Each path is a new rotation, seen through one point. The rows after it are directions, each followed by how far the rotation turns it, in degrees each step (0 if it stays put).
Each turn is a multiple of 5 degrees from 10 to 175, or 0.
Each row of a path follows its step; steps can be skipped.
Path 1:
step 0: [ -4 -20   7  28  -3 -11  -3  -7 -13  -9 -17  -8 -22  17   4   8  19 -18
   5  -2  -3  -3   6  -2  -2  -6  -8  11  33  15 -26  -5  11   2 -10  12
   4 -20  -5  -5   2  15  -4  -9  -2 -10  12 -16  -5]
step 1: [-14  14   8  -5   6 -10   6 -14   9 -14  16 -15 -11  25  29   1  -1 -22
   4  -3   1  10   2 -18   8  -8 -27  19  10   4  -7 -21  10  15   5   0
   9  -1  -4   2   0  10  -7  -9   7  14   9  20 -10]
step 2: [ -9 -11  24  19  17  -6  17  -7  11  -7 -10   4 -26  -3   5  -6  15  -1
  -4   5   2  16  35  -6   7  -9  -5  -2  -5  16  -5  -5   3  11 -11   6
   4   4  17  14  16  18  10   2  14  -2   1  24   7]
step 3: [ 21  15  20  -8   8 -15  20 -11   6 -11   6  -5  -8 -18  12   8   7  -3
  15  -5  10  29  12 -12  -3  -7 -16   7 -15  -8  -6 -26   9 -10 -23   9
  10   1  12  10  -6 -14   6  -1  -9   4  -9 -11  -4]
step 4: [ -9   4   2  -7 -13 -20  17   6   6  -6 -12   6 -26  -4 -10   8  10  -7
   8  22 -17 -11  10  -6  17  -6   2   8  -5 -17  -7 -14  11 -20 -13  18
  -5   7  19   8  13   0  18  22  -1   0  22 -13   0]
step 5: [  5  -2 -10  20   3  -9   7  16  15   3  15   1  -1  -9  16  22   0 -13
  14  -3  -2  -9 -22   0  19 -25 -21   3  13  -9  -3  -3  32 -15 -22   5
  10 -13  11   5  -7  -2  12   2  -6   0  -1   0  13]
step 6: [-17 -11 -14  -6 -10  -3  -9   7  10  -3  -4 -14 -17  15  -6  10  18  -1
  16  -2 -19  -1   0  11  -4 -19 -31  -7  -2  10   6 -20  15   6 -10   1
  -1 -16   5  -1   1  25  13   8  28  -3  -4 -17  -3]
step 7: [  8  -4  -4  12  -9 -17   8 -11  10  19  24  -6 -10   8   6  15   3   4
  14  13 -11  11  -5   1  -6 -30 -26  -2   2  20 -19  -5  -5  -1   8 -11
  12   8  20  11   8  12 -10 -25   3   0   3   5  -6]
step 8: [ 13 -11  17   6 -11   5  -2 -12   1  11  -1 -18  -8   3   0  -5  29 -26
   7  17 -25  13  25   7   8  -7 -17  17 -12  -6  15  -2   9  10  -4 -22
  -4   5  21  15  -2   0  -5   3   8  -4  -5   5  -9]
step 9: [ 11  -6  10  20 -23  -4  25 -22  -6  19   7  -7 -15  14  -6   2   4  -8
  23  10  16  26   9  -1  17  -1   6  15  10 -12 -22  -5  -1 -11 -19  -2
  -5  -5   1  10 -12  11   0   1  -7   5  -9  -9   7]
step 10: [ -5  -4   1   4  -8 -14  20 -16 -12  -6  -9   0  -4  -2   6 -10  -9 -26
   9  13  -6   1  13  -4  28 -20  -8   0   4 -16  14 -13  18   0  -8   5
   9   1 -14   6 -22   1  -7   6  22  16  25  -9 -15]
step 11: [-12 -14   8  12 -18  -3  15   3  13   7 -17   9  -2   6  18  27  -7 -15
  12  -1  23  -2   7 -20  22  -4  -3 -21   3   6   6 -10   8  -5   0   3
  12   1  14  15   0  19  16  -5  13  22 -10   2  10]
[  2 -14  -3  -3   0   8  -9   2  -2   3   4  -3  -3   0   1  -3  -3   3
   6   4   1  -4  -3  -1  -3  -5  -2   5  -5   2  -5  -3  -3  -5   0  -7
   2  -4   1   2  -1  -4   1   3   0  -1   5   1   1] : 40
[ 7 -5  5  2 -1  1 -1 -1 -5 -5 -3 -1  7 -7  2  4 -1 -1  0  0 -2 -2 -2 -9
 -1 -2 -6 -2 -1 -1 -1  3  9 10  0  1 -1 -2 -1 -2 -2 -8 -2 -1  3 -6 -3 -3
 -3] : 145
[ 0  1 -4 -7  1  1  5  2 -2 -1  4  8  6 -5  3  4 -1  2 -1 -3  0 -6 -2  2
 -2 -6  0 -4  1  1  3 -4  1 -5  0  5 -1 -1  5  2  7 -3 12  8  0 -2 -3 -4
  2] : 45
[ 6  5  2  0  7  2  4  1  0 -4  1  0  0  1 -1  1 -2  0  3  2 -2 -1 -5  6
  9  2  2 -2  5  9 -4 -2 -1 -7  0 -3  7 -2 -4  7 -3 -6 -2 -3  2 -7 -5  1
 -4] : 160
[  0   0   6   2   1   4   5  -6  -2  -4   6  -5   0  -1  -8   2  -3  -2
 -11   4   2   4  -2   1  -7  -1  -5   1  -4  -2   0  -1  -8  -2  -2  -2
  -1   3   6   1   0   2   1   5   1  -5  -4   7  -4] : 65
[-1  6  1  1 -6 -2 -3 -5 -2  1 -2 -6  4 -1  4 -7 -1  0  2 -1 -5  1 -3 -4
  2 -2 -3 -9 -2  8 -1  5 -5  0 -4  4  6 -4 -1 -3 -4  2  4  8  0  1  2  6
  6] : 80
Path 2:
step 0: [-37  20  14 -17   7 -15   6   1 -20   0   8 -16   6  -5   8   3  10 -17
  -2   3  16   1  -4  11   5   4  -6 -13 -22 -22  -5   6  -6  -1  15 -12
 -12  -5  -3   1  23   6  -8  21 -28  28 -10  11  -6]
step 1: [-16  12  25 -13  18 -22  -9  11 -11  -1  22   6 -13   1 -12   4  24   2
  15  -9  15   7  10   4   3  -4 -17  13 -12 -40   8   2  12 -14 -25  -4
   5  11   5  -3  -2  -4 -22   6   5  15  10  -1  -8]
step 2: [-11   2  16  17  12  -8 -10   3 -10  25  16   7   2  13  -3 -19  19 -14
  -5  -7  -8  -2  13 -13  16 -22   0   3 -11  -5   7  16   0  -6  10 -15
  10  17 -20  15  26 -11 -20   6  29  22  13  -8  -3]
step 3: [ -6  10  20   4 -12 -26  -5  -9   9  14   0 -17  17  14  -9   7   8 -10
  -6  10  -3  -3   0  -9  22  -6  22 -18  -5 -32  12  -8 -25  -6  -1   0
  -1   4 -11 -12  30  -6  -9  -8   6  13 -19 -29  -9]
step 4: [ -8  -8  25  -3   7 -13 -17  -6   1   0   7  -7  24   9  16  -8  12  33
  -6  -1   9   9  -9 -15  11   6  15   0   6 -34   4 -32  25 -13   0   0
  -5   4  -5 -12   9   4   1 -13  31   3  -5   4  -7]
step 5: [  3  -9  10   6  -9   1 -19   1   2  13   0   5   0  21  -4 -23   1  29
  -1  -9 -17  -2 -14 -22   1 -12   5   0   0   8   6  -2  29 -17   9 -14
  -8   4   7  -9  23  15 -14 -12  -9  44 -20   1  -1]
step 6: [  0  22   2  -1 -17 -23 -12  24   9 -12  12 -14  13   8 -16   3 -17  11
  -7 -16 -11 -25  -7  -2  18  -5   7  -8   0   7   8  -8  -6 -37   2   3
 -37   1  -1  -4   4  -4   1 -10  -3  25  -5  11   4]
step 7: [-19  25  -9  -2 -16 -13  16  -3   5  14  19 -23  14 -11   7  -8  12  24
   2 -10   6 -27  -5  -9 -13  -4   4  -4  -6 -15  10  -9  21 -33  23  -3
  -5   3   6   2  -8   5   0  21   1   0   1  24  -8]
step 8: [-28  16  23 -20   2 -12   2   3   9  11   9  16 -18   1  11 -16  10  -2
  17 -11 -18 -24 -14   8 -25  -7  -4  -2 -25 -11   4  20   9 -11  13 -17
 -14   9   7 -28   7   6   3  -3 -11   7  -2  11  -1]
step 9: [-22  -1  10   9  -6  -7   3  18 -15   4  16   0 -17  -4 -10 -10  -2 -12
   4 -14   9 -18  -7  29  16   6 -24   3 -22 -20  10   9 -14 -18   7 -14
 -22 -15   8  -9   2  -3 -13   5  35  14  -7   2  -1]
step 10: [  6  10  -5   5 -17 -11  26   0 -13  17   6   2   7 -10   4  -9  16   8
  18  -6  22   0  16  -4  -9  -8 -16   8   5 -33  13  11 -17 -21  11 -24
 -11  19 -16  -7   6  -7 -21  -5  18   8   2 -23  -8]
step 11: [ -1   9  12 -19  13  -4   7   0  11  30  -9  23  -3   0  12  14  18   6
  -4 -21  -1  -9  -3   0   9   6  22   1  -3 -21  19  11  -1   0  18 -11
  -5  -7 -22  -6  26 -11 -19 -33  19  -1   0  -7  -7]
[  4  -5   2   2   3  -7 -11  -3  -2   5  -2  -1   0  -3   3   5   0   3
   2   2   5  -3  -3   0  -2  -1   5  -6   4   6   2  -8  -4   2   0   0
   7   3   3   1   1   2  -5  -4   4   5   3  -5   3] : 40
[ 1 -2  0  1  4  5 -8  1  3  5 -1  8 -2 -4  0 -3  5  5  5  0 -5  0  1  2
 -2 -6  1  6 -2 -2  0  3  6  2  4  7  0  5  1  3  3  1 -6 -5 -3 -8  0  7
 -1] : 115
[-2  4  3 -5  1 -2  4  2  0 -1 -3  1 -7  3 -1  3  5  2 -4 -5 -8  2 -2  4
  2  1  0 -4  1  2  8 -8 -3  6 -7  5 -8  5  2  1 -4 -3 -6  0  2 -3 -3  0
  2] : 140
[ 1  4  1 -5  4  5  0 -3 -1  4 -9  3  1  0 -2 -2 -3 -3 -5 -2 -6 -3 -4  3
 -1 -1  3 -6 -5  1  0  5 -7  1 -1  0 -1 -3 -6 -2  7  6  2 -4 -9  7  3 -1
 -1] : 130
[ -1  -3   2  -1   4   2  -2   3   4   1  -1   4   0   0  -1  11  -6  -8
   5  -5  -2   1  -4   0  -2   5   7   6  -3  -3  -1  -3   1 -12  -7   1
  -2   1  -1  -1  -2  -5   3  -2   1  -1   1  -2  -1] : 145
[-3  0  4  7  5  4 -2 -4  5 -1  4 -3 -2  2  4  6  0  2 -2  0  4 -8  3  5
  0 -3 -4 -5 -5  0  7  7  5 -2 -4  1 -1  6  0  5 -3  2  7  3 -4 -1  2 -6
  3] : 55
